In the rows, zero is written as 128.
Each path below is one point turned by a fixed rotation once a step. After each direction that follows a path, write how fast that rotation turns it, in degrees a step (0 if it stays still).
Each turn is a multiple of 5 degrees from 10 to 175, or 0.
Each row of a path follows its step; steps can be skipped.
Rotation 1:
step 0: [130 130 130 129 131 124 127 124 117 134 128 107 142 135 125 134 129 128
 117 130 132 115 143 130 132 131 129 136 118 150 116]
step 1: [135 123 113 126 127 120 128 124 133 142 145 126 143 120 140 128 137 131
 131 118 114 118 136 129 130 138 117 126 136 138 122]
step 2: [132 124 120 127 117 116 137 140 122 108 140 127 139 135 140 126 127 126
 123 121 125 121 137 136 132 129 132 148 135 123 118]
step 3: [130 140 130 127 120 136 142 147 119 137 133 121 129 124 128 115 129 134
 127 113 136 127 149 128 138 126 127 130 130 140 118]
step 4: [139 137 122 136 126 119 110 136 120 124 125 134 141 115 132 123 141 138
 137 115 125 119 136 133 130 126 131 119 126 124 115]
step 5: [134 144 136 128 132 126 133 137 132 135 127 138 143 138 144 123 136 120
 127 130 121 127 139 143 125 118 139 136 136 120 120]
step 6: [123 143 123 117 138 125 141 137 130 130 122 131 112 126 136 126 127 141
 122 115 127 126 144 138 129 131 127 119 130 111 120]
step 7: [128 144 134 132 149 115 126 149 117 124 119 125 135 131 129 126 133 135
 125 129 132 114 123 121 127 128 127 125 116 120 126]
step 8: [125 132 147 121 142 122 123 131 146 136 128 120 132 130 143 124 140 136
 123 142 123 121 139 127 126 131 132 116 132 134 124]
step 9: [130 123 122 127 145 109 131 123 129 128 115 122 126 126 142 140 124 127
 117 130 127 120 144 122 133 140 128 127 143 113 129]
[129 126 128 122 129 128 125 125 130 128 130 132 126 126 134 128 130 121
 132 132 124 126 132 128 129 129 129 132 130 125 130]	100
[133 127 130 127 126 123 131 130 126 130 130 128 125 132 125 129 130 127
 126 128 123 123 129 128 133 129 134 121 128 128 126]	0
[125 129 130 127 135 128 129 125 128 126 133 128 128 131 127 128 127 126
 124 130 124 125 129 130 123 132 123 125 121 128 127]	45
[123 125 128 130 129 129 131 129 132 126 124 129 126 130 127 129 128 125
 125 129 130 134 136 131 133 130 131 128 127 131 126]	120
Rotation 2:
step 0: [123 129 121 130 113 125 137 109 123 132 116 121 125 128 126 125 138 135
 116 131 130 124 134 116 130 136 126 138 118 124 123]
step 1: [130 132 136 127 115 134 128 106 129 119 128 119 116 113 130 129 130 127
 127 126 125 113 127 132 117 131 135 136 125 123 124]
step 2: [137 129 132 124 135 136 133 122 125 119 118 126 118 119 135 126 121 127
 140 132 125 113 120 117 117 135 120 129 141 132 132]
step 3: [132 137 129 133 136 148 132 138 134 136 124 121 129 125 139 118 132 117
 132 129 124 122 119 113 125 132 129 124 124 136 136]
step 4: [117 124 135 133 133 143 131 129 140 133 119 128 136 131 132 105 130 133
 126 115 123 134 132 124 134 134 123 132 125 131 135]
step 5: [122 121 139 124 122 135 126 121 135 131 126 128 132 139 126 122 120 136
 122 108 120 121 133 127 134 121 143 120 133 121 138]
step 6: [129 124 138 108 128 134 126 127 120 124 112 133 129 132 123 130 125 135
 119 124 127 125 117 126 137 120 134 116 139 125 119]
step 7: [129 148 134 112 124 131 120 137 130 119 123 123 135 122 118 133 123 130
 124 132 137 134 112 121 136 119 130 126 123 127 133]
step 8: [128 132 137 123 126 116 129 133 124 114 133 113 141 124 134 125 124 136
 128 127 122 144 118 120 133 128 117 135 121 126 133]
step 9: [124 131 133 127 118 111 122 134 131 134 137 120 133 122 144 125 130 129
 124 130 110 133 134 121 124 117 131 131 138 121 129]
[126 128 132 130 128 130 126 122 126 127 125 127 129 132 127 132 131 135
 129 133 131 122 129 132 130 124 131 129 128 129 127]	70
Rotation 3:
step 0: [127 135 110 126 131 134 131 124 137 126 126 129 136 131 135 135 119 130
 126 143 131 133 142 137 137 135 134 138 123 144 124]
step 1: [129 135 122 135 122 125 135 123 129 130 127 141 111 114 130 132 114 136
 120 132 126 117 133 136 119 122 131 129 116 132 143]
step 2: [114 123 114 134 131 122 141 119 131 117 116 132 125 131 119 123 131 119
 131 129 121 128 127 134 137 126 145 131 129 122 141]
step 3: [130 125 121 119 138 127 126 136 115 109 118 134 127 119 127 123 119 130
 135 128 145 125 121 132 124 123 142 117 121 138 128]
step 4: [131 131 124 131 128 129 139 140 130 133 122 126 135 123 139 135 140 130
 125 135 131 125 135 123 133 130 155 134 119 140 124]
step 5: [115 120 121 127 118 123 138 138 124 130 148 143 126 126 134 136 127 133
 121 138 136 121 122 134 126 121 131 125 123 131 141]
step 6: [117 136 123 122 132 138 139 120 129 125 126 140 129 140 128 121 127 136
 131 138 129 136 128 140 146 117 135 140 125 126 129]
step 7: [133 132 120 125 125 122 124 125 123 131 119 139 125 112 136 115 118 134
 144 137 140 124 135 138 129 135 130 127 121 129 136]
step 8: [126 129 122 128 129 128 142 133 145 126 122 137 137 117 119 126 123 121
 121 121 128 129 141 131 132 140 143 137 120 134 138]
step 9: [119 127 122 134 124 127 131 129 123 117 127 141 124 117 117 129 123 124
 126 139 128 127 113 125 115 119 131 131 119 145 137]
[125 131 131 124 126 129 127 131 130 134 130 135 132 126 127 121 130 129
 130 128 130 131 127 128 129 131 124 133 128 129 129]	40
[128 130 126 125 129 129 123 122 124 124 131 130 132 127 122 126 134 128
 129 130 125 126 127 127 133 124 128 124 128 127 129]	100
[134 125 127 125 126 130 126 131 129 127 130 125 127 127 130 126 133 129
 128 127 123 133 134 132 125 126 128 127 124 131 133]	100
[125 131 125 127 132 128 124 133 128 128 122 129 126 131 128 123 131 125
 123 125 125 124 125 126 123 129 130 126 130 131 129]	55
[127 131 131 125 130 136 128 127 125 126 125 129 128 131 126 129 123 131
 127 129 127 132 127 127 126 125 126 129 124 135 123]	125
Rotation 4:
step 0: [131 131 130 117 138 146 114 130 129 119 139 124 130 127 112 119 140 119
 125 129 124 127 130 144 136 138 124 123 140 128 129]
step 1: [137 127 123 126 141 142 110 132 134 129 133 122 122 137 131 128 116 110
 133 127 130 119 137 126 133 119 126 119 135 117 129]
step 2: [133 130 137 134 140 129 117 135 129 115 132 119 119 138 125 120 138 123
 137 133 132 135 134 119 136 120 136 128 140 131 147]
step 3: [132 128 141 116 133 123 114 149 130 130 139 128 128 121 131 116 133 133
 129 124 132 116 136 137 135 121 131 131 133 115 138]
step 4: [132 134 139 125 124 144 123 121 119 129 138 117 120 121 132 122 140 118
 122 131 119 128 134 138 139 121 124 125 142 112 135]
step 5: [135 127 129 124 128 144 116 135 132 114 145 138 123 128 137 139 131 115
 130 115 128 125 135 127 130 130 129 125 145 123 131]
step 6: [128 123 144 138 139 134 132 135 127 118 130 126 121 140 136 119 134 115
 142 123 128 111 133 131 137 116 125 126 138 131 128]
step 7: [129 129 134 122 143 130 111 140 131 113 132 129 119 128 120 112 142 128
 132 126 120 125 120 143 127 126 123 132 137 122 128]
step 8: [130 134 126 130 128 134 101 125 133 134 129 124 123 130 138 121 129 121
 136 127 124 123 138 141 128 111 119 127 132 112 131]
step 9: [132 130 130 134 124 143 116 125 135 114 131 125 129 127 127 133 147 123
 142 128 131 134 138 127 133 125 127 135 138 125 148]
[134 122 126 132 134 126 133 133 129 127 127 129 125 130 124 129 127 122
 128 128 126 128 130 125 125 126 130 128 130 129 125]	80
[128 129 127 124 126 122 130 124 125 127 124 129 123 127 129 132 127 125
 131 133 132 126 128 131 126 134 132 130 126 128 127]	0
Rotation 5:
step 0: [135 124 117 106 124 115 129 131 131 127 121 128 131 136 131 125 111 140
 135 127 125 114 138 135 111 124 128 134 129 131 135]
step 1: [118 122 115 124 125 134 116 137 147 134 125 121 145 119 122 119 130 129
 123 136 142 130 122 143 126 134 121 132 131 125 122]
step 2: [129 139 135 120 113 124 125 128 109 131 127 122 132 128 142 129 118 129
 120 128 138 142 124 130 122 141 116 126 123 116 118]
step 3: [129 133 119 123 135 104 148 115 141 138 134 119 133 125 135 122 123 132
 133 119 129 134 123 133 136 128 129 122 128 118 133]
step 4: [119 138 135 111 117 138 135 124 140 137 116 121 145 123 132 135 133 124
 128 133 131 121 144 120 130 132 137 124 129 134 132]
step 5: [130 130 132 130 122 125 132 133 133 131 123 122 136 137 128 142 136 133
 124 130 119 140 132 147 114 115 118 112 129 130 112]
step 6: [118 139 130 126 133 119 134 128 131 119 125 121 127 125 129 131 127 127
 137 132 142 150 123 118 131 118 132 144 137 130 111]
step 7: [125 127 136 119 129 130 139 123 117 142 107 132 127 130 131 134 128 147
 122 130 121 134 124 135 144 127 144 137 126 124 129]
step 8: [121 125 128 130 115 119 131 122 140 118 110 124 116 106 134 127 129 128
 135 136 117 120 133 142 120 116 127 129 126 129 131]
step 9: [127 108 138 111 116 130 118 128 141 120 132 123 123 132 118 138 124 128
 118 135 132 143 125 128 125 129 132 133 142 121 127]
[127 123 128 130 128 124 129 131 128 125 133 124 124 129 137 133 124 126
 128 127 128 133 129 127 126 126 126 128 128 129 130]	115
[130 130 131 126 128 129 121 128 131 125 127 126 127 131 135 128 134 128
 125 127 131 127 126 126 129 132 135 129 128 128 127]	145
[125 129 128 129 126 135 130 128 125 130 127 132 131 127 134 130 129 130
 123 131 123 130 127 129 130 132 123 129 126 132 130]	130
[127 124 128 129 127 125 131 130 129 129 123 126 129 129 130 130 133 130
 132 125 128 121 133 129 130 132 127 132 128 131 134]	95
[129 133 129 129 127 125 128 132 131 126 128 128 134 130 128 129 122 126
 128 125 131 128 128 129 134 133 126 121 125 129 130]	35
